(in the rows, 128 means zero)
Families of rows that turns and mirrors carry onto each other, the same ones carrying the whole set onto itself: the rest of each named row's family, in list order
4 families of 8 rows
Mumi: [156 132 142 104 131 125 130 175 128 111 115 111 165 136 128 106]
Risi: [149 126 122 116 158 138 117 111 107 139 129 150 137 112  94  71]
fur: [139 137 161 103 113 129 162  96 120 136 109 142 149 138 152  93]
vidir: [141 115 175  98 125 130 130 100 134 119 157 109 113 146 130 124]
fivu: [134 100 167 112 124 132 122 110 115 131 169  97 132 133 110 137]
radan: [117 117 106 146 124 128 126  57 123 136 119 140 106 126 121 120]
muger: [134 157  95 150 131 130 128 145 136 132  79 160 142 112 122 134]
Manil: [144 104 159  94 130 131 134 110 112 135 167 113 103 141 114 120]
geram: [120 135 136 147  95 120 136 136 159 123 122 100 123 145 153 168]
zusub: [129 138 153 106 126 132 117 180 124 112 132 125 165 136 121 116]
kezet: [112 129 116 160 119 132 124  70 137 152 133 142  95 122 115 133]
Sato: [123 134 140 127  90 120 129 145 165 148 115 106 135 137 152 160]
kal: [136 138 122 155 161 115  89 139 133 137 151 114 111 124  93 148]
Dise: [123 156 100 166 120 130 122 134 151 129  82 139 157 118 132 122]
bam: [131 135 151 105 144 118 124 176 133 108 108 123 154 131 100 110]
tatu: [134 159  91 150 128 127 133 138 150 133  81 155 127 126 136 103]
las: [154 124 112 101 152 118 118 118 112 122 129 133 137 112  92  77]
nid: [141 120 110 123 142 116 110 112  95 123 119 153 134 108  97  79]
zub: [130 146  81 164 128 130 121 147 132 145  92 141 150 114 114 116]
mitut: [138 123 116 161 141 114 101 159 133 148 152 118 128 137  85 140]
fisog: [128 138 149 139 112 146 143 134 170 144 131  98 130 151 147 163]
silib: [133 106 164 111 122 130 123 101 128 131 171  93 119 146 122 110]
lurap: [131 124 138 107  93 142 162 107 133 126  97 136 150 133 155  95]
Zeku: [139 118 104 155 127 131 135  67 139 153 117 127  97 124 126 127]
laka: [143 126 124 147 138 113  98 139 121 147 151 117 107 137  80 153]
kab: [126 137 133 115 114 144 154 108 144 115  99 137 157 123 168  89]
Vum: [113 136 146 161 101 141 134 129 156 144 120 118 125 146 153 167]
Gid: [150 146 154 113 132 130 126 187 140 126 129 113 154 132 125 121]
vog: [136 128 108 157 107 143 130  68 132 156 141 128 108 128 146 132]
gar: [144 128 116 135 162 140 123 100 102 116 138 146 127 121  92  81]
ruzep: [128 126  97 156 141 131  90 148 144 130 142 113 114 120  92 149]
suna: [129 137 142 100 113 143 151  86 136 115  97 135 133 122 161 102]

The rest of the family of las: vidir, radan, zub, laka, kab, Vum, Gid
The rest of the family of kal: Risi, muger, geram, zusub, silib, lurap, Zeku
The rest of the family of Mumi: Manil, kezet, Dise, nid, mitut, fisog, suna

Families of rows that turns and mirrors carry onto each other, the same ones carrying the whole set onto itself: the rest of each named row's family, in list order
4 families of 4 rows
E: [ 82 138 136 111 197 130 145 136 143 175 133  83 148 121  77 144 110 104
 184  84 160 101  97 210  86 148 120 143]
L: [ 57 106 116 137 183 115 120 147 114 137 105 130 194 139 123 123  98  83
 138  65 124 123  96 200 121 128 133 108]
P: [ 91 141 171  72 135  98 126  81 126 133 165 107 137  95 131 137  98 133
 120  55 100 116 115 186 124 119 116 146]
T: [ 94 147 133 109 182 122 174 137 159 177 136 109 160 138  76 165 103 104
 166 101 158  98  89 205  99 162 134 143]
H: [ 62 106 121 140 165 122 120 164 103 136 100 127 184 146 117 126 111  87
 151  63 131 119 111 214 140 123 106 116]
U: [117 133 144  92 128 106 163  84 111 136 107  93 148 163 152 163 115 127
 134 110 154 112  95 230 120  82 137 157]
X: [ 96 137 148 111 185 130 158 141 145 177 118 103 133 131  65 155 113  95
 184 108 152 101 112 217  90 141 118 138]
D: [ 86 130 171  68 155 103 126  78 133 147 170 124 144 100 132 125 102 125
 103  71 102 116 111 173 138 117 128 125]
M: [ 50 122  96 132 163 117 128 163 110 136  98 112 193 138 130 123  99  77
 127  67 119 122 109 218 124 116 125 117]
A: [108 126 159  73 145 111 115  90 151 154 144 130 155  97 140 129 107 128
 124  65  77 121 133 194 121 115 128 134]
N: [108 135 141  82 139 114 148  88 106 141 124  96 160 147 161 163 114 136
 125 108 177 113  91 225 144  75 128 141]
G: [113 146 117  86 126 106 164  88 118 130 113  78 163 144 167 150 114 116
 138 115 163 116 101 224 130  86 140 138]
Z: [ 82 130 144 116 195 136 143 130 149 179 121  96 152 119  63 153 113 113
 156 109 150  84 124 222  99 155 103 148]
V: [ 79 100 118 118 172 119 112 142 125 145  78 143 195 127 128 130 109  81
 158  57 103 118 118 224 132 126 118 108]
F: [ 86 117 175  75 147 120 138  76 129 135 165 118 152  82 124 132 107 134
 119  68 109 102 127 187 144 140 123 139]
W: [108 142 119  78 146 109 169  88 117 151 123 110 162 172 145 172 112 125
 112 115 164 103  81 219 140 109 144 151]

The rest of the family of U: L, X, D
The rest of the family of M: G, Z, F
The rest of the family of W: T, A, V

Families of rows that turns and mirrors carry onto each other, the same ones carrying the whole set onto itself: the rest of each named row's family, in list order
7 families of 4 rows
Kunav: [117 124 135 162 142 167 116 114 139 143 110 107 155 114 105 105 114 145
 110 132 141 106 108 116 151 133 200 127 121 131 109 133 112 154 138 143
 122 133 132 127 154 175 122 139 163  92 119 120 117]
Zize: [110  85 119  80 194 140 129 135 130 134 144 112 108 115 152  82 108 106
 118 143 122 155 122 141 119 148 135 110 121 125 131 124 140 131  99 120
 122 116 136 144 143  99 117 115 120 109 125 111 138]
rof: [101 150 134 114 111 119 108 110  92 116 150 150 142 132 144 132 152 129
 124 129  95 129 117 158 137 128  62  89 105 149 121 129 144 112 126 118
 152 125 111 120 100 102 137 118  94 146 141 120 156]
Furif: [146 172 133 164  92 124 112 157 103  90 118 131 105 137 109 152 160 146
 144 102 149 128 102 137 125 112 135 184 142 121 121 120 136 114 150 137
 145 105 128 131  96 148 136 158 120 150 113 129 131]
zofo: [116 127 115 159 120 159 117 134 161 145 110 130 166 134 105  93 101 142
 117 143 130 108 129 105 149 150 201 144 111 121 113 140 127 154 123 132
 129 140 131 122 142 158 125 129 157 101 120 130 143]
narid: [ 99 100 113  74 186 133 137 133 122 154 135 124 111 117 152  74 106 120
 136 152 123 161 110 134 113 135 128 109 126 150 115 135 126 128 104 115
 106 134 130 132 149 112 135 103 136 106 134  94 131]
Buvu: [142 165 116 165  92 118 105 152 105  86 117 138 116 138 105 151 141 149
 142 108 148 128 117 135 134 100 145 194 156 123 143 116 157 123 175 134
 143 116 128 116 123 143 145 149 136 133 118 138 129]
luzi: [121 137 137 114  91 117 109 134  99 146 158 135 145 124 155 141 158 144
 128 112 106 123 129 135 124 125  67 101 109 162 130 127 157 106 109 121
 148 107 113 106 104  89 144 119 102 142 138 126 147]
nep: [114 122 127 160 148 159 115 122 152 149 110 121 164 129 111 101 107 118
 106 123 126 100 104 104 145 142 188 148 134 115 105 130 136 164 123 134
 129 136  94 143 164 157 122 130 163 100 108 116 131]
Gabos: [106 119 112 159 133 171 110 130 132 138 115 114 153 125 119 105 102 143
 109 139 111  98 110 104 145 126 199 146 130 127 119 143 126 148 137 141
 120 164 116 130 145 177 123 118 173 102 122 126 129]
lonef: [ 95 155 132 122  98 118 112 124 116 124 157 151 146 134 137 154 165 146
 130 140 119 112 115 144 122 125  66  97 116 149 133 135 151 122 135 112
 157 121 129 118  91  88 125 127  89 139 120 131 141]
lef: [ 92  97 133  77 186 132 144 139 132 148 151 131 110 124 149  83 119 116
 136 153 114 144 113 131 119 154 122 105 142 137 133 121 130 132 108 131
 135 109 132 137 135 107 141  82 144 131 111 103 138]
salip: [145 173 114 176  95 124 110 158 123  99 117 116 126 131 119 135 149 157
 156  95 150 129 121 100 135 112 130 198 164 130 123 131 126 124 162 135
 145 104 134 125 117 132 152 157 137 136 122 143 137]
lito: [ 93  83 114  85 183 140 153 130 117 125 135 130 110 120 165  86 113 111
 131 141 102 165 122 146 125 128 136  97 129 129 116 129 123 143 130 121
 119 121 131 133 138 101 114 109 121 115 119  95 136]
Lezep: [121 143 132 131  96 127 112 120 104 135 160 152 126 128 154 135 163 134
 120 112  89 132 122 135 123 113  64 113 115 144 111 119 148 131 134 134
 148 119 127 110  89  90 135 129  90 138 156 125 163]
taze: [105 132 124 153 138 155 109 133 151 144  92 108 152 127 108 101 120 141
 119 143 125  93 116 111 153 139 209 161 128 121  99 134 127 158 132 135
 123 122 123 129 158 156 108 147 155  89 125 118 145]
Fuf: [139 174 136 153  88 111 105 159 122 104 109 122 121 131 124 158 149 155
 147  87 175 112 127 128 152 115 139 171 150 125 134 120 131 138 169 135
 149 106 133 120 111 143 139 155 126 135 105 133 118]
mif: [118 144 142 118 109 118 111 132 110 119 157 139 150 124 152 147 135 143
 119 122 114 139 134 142 117 127  59  95 115 140 132 114 152 122 116 110
 146 129 110 113  79  89 135 126  97 140 141 108 140]
toz: [159 150 126 158 102 137 121 154 116 103 116 134 127 127 104 160 158 158
 151 102 167 135  77 121 137 114 137 173 151 125 122 122 146 123 171 144
 140 107 120 124 111 152 124 162 129 125  99 143 123]
Pif: [139 171 145 168  98 132 103 148  99 103 117 117 106 137 106 139 134 144
 154  89 152 140  98 116 119 111 150 184 148 120 127 117 138 124 152 149
 140  95 132 114 108 134 148 156 121 153 105 136 125]
mab: [143 158 142 167  87 130 108 137 115  96 111 121 127 122 118 156 147 163
 142  93 150 136 113 116 143 119 146 162 154 124 119 118 141 107 175 150
 151  85 131 118  99 136 139 158 136 150 108 139 130]
dar: [ 96  96 115  65 195 141 159 142 116 129 135 122 115 118 136  75 105 121
 133 150 119 138 129 142 120 145 133 107 128 115 125 127 120 129 112 122
 122 123 110 137 143 122 128 106 142 121 124 100 145]
Mev: [101 150 129 125  88 126 114 118  93 127 162 145 130 121 134 142 148 146
 131 132  96 136 126 147 111 117  63 106  93 157 137 117 156 120 144 120
 146 109 108 112 112  98 131 129 110 148 147 130 156]
Dovok: [103 120 118 169 130 163 139 140 146 128 108 101 178 125 120  98 105 145
 131 152 126 115 122 109 155 135 194 139 134 138 116 135 108 161 140 132
 118 139 124 122 154 163 120 134 166  95 121 106 134]
ruz: [111 124 111 169 117 162 131 125 143 136 111 121 162 122  97  94 109 139
 119 133 134  97 110 102 154 138 205 153 116 123 106 139 123 142 125 135
 120 143 111 143 149 171 126 140 156 122 119 123 135]
feg: [ 96  96 111  65 192 156 152 149 124 131 124 129 109 120 151  93 121 133
 133 140 124 155 127 140 110 143 128 102 129 132 127 147 117 111 125 110
 119 123 118 127 138 112 123 101 145 108 122 106 138]
soze: [ 84 103 101  76 183 142 140 147 116 140 147 125 102 119 161  86 106 122
 123 155 110 161 133 136 117 147 129 108 124 132 133 116 121 130 129 124
 120 129 122 161 136 111 107 105 136 131 119 112 141]
sado: [103 158 149 114 105 135 107 117 100 122 141 144 151 133 152 143 156 127
 116 114 106 136 117 157 133 130  71 101 118 170 134 112 155 122 135 123
 141 132  96 122  96  97 128 138  86 132 151 110 158]

The rest of the family of narid: taze, mif, mab
The rest of the family of Fuf: Kunav, Zize, luzi
The rest of the family of salip: lito, Lezep, Dovok
The rest of the family of Buvu: Gabos, Mev, soze

Families of rows that turns and mirrors carry onto each other, the same ones carrying the whole set onto itself: the rest of each named row's family, in list order
5 families of 3 rows
Laves: [144 120  61 131 123 135  90  99 148 102 115 137 114 166 129 135 194  85
  89 133 161 103 109  73 131 118 114 121 136 155  84 161 145 133 119 134
 118 109 134]
bugig: [162 123  66 150 158 102  90  97 134  85 115 132 100 185 116 124 194  98
  71 144 123 113  95 103 123 112 104 132 156 134  99 170 144 146  93 130
 134 103 101]
biri: [173  98  76 130 111 116  82 129 180 112 118 123 122 168 162  96 128 133
 122 142 185 152  80  73  42 179 144 161 103 139 105 147  86 156 111 136
 156 105 116]
nop: [154 134  87 196  97 122  87 121 141 133  78  73 101 176 133  77 134 112
 101 153 157 123 167 113 125  95 144 113 106 105 110 171 120 172 137 151
 182  98 105]
Rel: [176 118  80 132 121 128  76 106 169  99 136 130 114 165 149 105  99 142
 117 157 188 136 114  94  49 188 135 135  78 143 104 147  93 157 100 103
 165 112 120]
bilot: [149 138  98 206 115 127 106 105 127 125  88  69  99 190 145  89 110 123
  86 157 157 121 166 128 103  99 148  97 104 124 108 186 118 167 127 141
 174 120 101]
zagot: [126 128  85 136 155 118 112  96 138 110 101 136 106 203 141 123 185 103
  68 132 129 111 108 105 115 124 112 141 150 141  87 174 130 109  92 145
 128 132 117]
zin: [175 126 103 212 130 105  86  93 127 101 108  59 103 190 131  86 124 117
  94 151 162 133 151  96  90 104 142  85 105 119 135 169 103 175 122 163
 167  96  78]
tiz: [183 137  64 125 138 120  57 108 166  79 148 115 112 164 136  98 114 130
 127 156 156 139  93  78  42 169 151 136 108 146 111 151 100 149  89 131
 160  78 115]
falaf: [135 114  70 157 146 115 126 116 139 114  92 141  91 190 130 132 192  80
  91 136 138 110  81  82 104 120 129 142 151 135  80 174 137 129 123 150
 131 118 129]
Teme: [141 118 124 207 135 116 106  98 125 142  93  60 103 196 129  83 126 134
  95 170 154 137 157 118  90 123 140  99  93 131 119 161 100 154 129 153
 173 121  98]
dor: [187 110  67 129 129 130  76 117 168 105 119 126 105 154 162 105  99 117
 122 161 198 139 118  61  63 179 137 129  94 127  86 133 109 161 110 109
 183  97 109]
zes: [150 103 111 213 111 122 117 107 129 143  89  65 113 185 156 100 136 122
 115 157 154 130 137 119  91 111 161 113 104 130 116 159 118 181 150 151
 175  99  83]
Lidef: [162 117  87 125 129 126  75 108 176  95 139 120 104 168 165  99 112 160
 107 171 167 143 104  83  41 183 139 154 108 156  96 141  83 125 110 135
 157 109 117]
vaku: [131 124  63 141 135 115  95 109 144  82 112 144  97 180 123 130 186 101
  65 142 157  93 112  96 112 119 109 140 144 154  88 172 136 123 108 129
 118 138 136]

The rest of the family of biri: falaf, zes
The rest of the family of zagot: Teme, Lidef
The rest of the family of dor: Laves, nop
The rest of the family of zin: bugig, tiz

